(in the rows, 128 means zero)
The same turns and mirrors carry the whole set onto itself, and each row onto the other rows of its family. Which rows share a family with each named row? Give them in list order.
These 16 rows form 4 families of 4 rows each.
T: [125 159 117 132 144 142 161 138 101 122 104]
U: [129 135 107  99 111 113 148  95 119 132 102]
X: [129 122 112 119 131 118 149 133 119 153 103]
E: [127 160 122 136 148 144 159 129 101 113 108]
F: [130 163 118 141 145 138 162 130 102 124 106]
Q: [129 126 112 101 116 119 146  93 121 136 100]
Y: [119 165 109 125 126 128 142 118 112  92 110]
Z: [122 123 106 117 134 116 154 119 118 159 111]
P: [126 121 109 115 138 119 145 127 118 156 113]
W: [118 162 102 132 127 130 149 114 107  94 118]
M: [125 130 117  96 116 120 139 103 127 130 100]
J: [123 162 116 143 145 136 164 124  94 120 112]
L: [119 162 108 131 118 128 143 113 108  93 115]
D: [120 162 102 121 119 128 151 112 104  92 122]
B: [127 122 105 118 135 116 145 125 125 152 104]
K: [121 130 110  96 115 122 142  95 121 132 100]

Which other rows belong to the same family as D? T, U, X
Which other rows belong to the same family as E? Q, W, B
Which other rows belong to the same family as L? F, P, K

The same turns and mirrors carry the whole set onto itself, and each row onto the other rows of its family. Which rows share a family with each named row? Give them in list order.
These 16 rows form 4 families of 4 rows each.
tunek: [130 140 144 141 105 151 141 145 141 171 130 115  93 133 131 105 156 107
 118]
Sudi: [151 138 134 105 116 118 129 118 118 149 124 111 104 133 150 134 158 137
 113]
luzu: [161 121 141 118 144 139 125 136 113 157 139 138  99 106 157  95 152 120
 118]
Vumu: [151 127 128 120 156 117 132 132 125 168 136 122  93 106 167 116 132 108
 124]
Timug: [136 120 132 111 144 134 130 107 132 143 114 130  95 131 158 129 173 114
 132]
kupi: [129 151 136 150 127 131 144 142 143 159 123 112  84 132 136 116 132  85
 112]
Sel: [158 145 124 121 152 110 142 120 132 155 132 132  88 115 144 144 154 109
 106]
vos: [123 127 139 157 149 152 145 140 125 146 151 109  95 126 122 109 166 121
 104]
Timil: [128 132 137 141 100 150 138 151 114 144 121 112 116 126 142 116 148 100
 117]
Tipot: [145 120 145 111 157 130 131 115 123 143 122 113  79 149 162 120 156 111
 129]
gemem: [173 144 138 115 134 121 130 120 135 151 146 119  94 126 138 121 171 128
 101]
sis: [131 132 137 150 130 140 142 142 114 126 144  85 111 136 131 124 156 115
  99]
zada: [145 119 139 116 146 132 131 131  88 139 127 129 100 124 157 117 146 133
 114]
zipug: [113 135 121 161 153 135 141 132 142 145 137 110 101 110 135 118 148 100
 110]
goza: [159 124 128 150 134 162 151 142 129 136 122 113 109 136 130 129 146  86
 121]
Bupod: [153 118 122 146 135 154 143 135 144 143 134  86 120 131 138 123 146  99
 127]

Which other rows belong to the same family as zada? Sudi, Timil, sis
Which other rows belong to the same family as tunek? luzu, vos, gemem

The same turns and mirrors carry the whole set onto itself, and each row onto the other rows of its family. Which rows share a family with each named row? Give them in list order.
These 15 rows form 5 families of 3 rows each.
vazu: [133 156 118 117 139 129 116 151 140 120]
ponop: [131 126 119 130 114 152 114 107 115 108]
semu: [132 142 135 149 118 125 126  96 124 137]
nuze: [126 166 143 116 131 141 120 131 135 140]
fem: [104 132 136 150 132 140 138 107 136 125]
Bipul: [132 157 149 135 109 129 102 114 129 122]
nid: [120 129 116 119 132 162 129 120 121 116]
Zav: [123 114 113 141 124 108 129 134 138 127]
duz: [125 149 133 132 136 137 146 115 130 148]
losuv: [142 140 113 115 122 152 124 115 112 127]
Nep: [102 148 148 133 127 146 114 125 142 115]
vam: [143 152 124 132 121 116  98 133 135 110]
reb: [134 120 112 136 123 104 127 133 134 135]
vutun: [127 119 110 132 129 112 133 138 139 135]
paze: [117 142 123 133 133 128 106 142 146  99]

Which other rows belong to the same family as nid? ponop, losuv
Which other rows belong to the same family as semu? fem, duz
Which other rows belong to the same family as Nep? nuze, Bipul

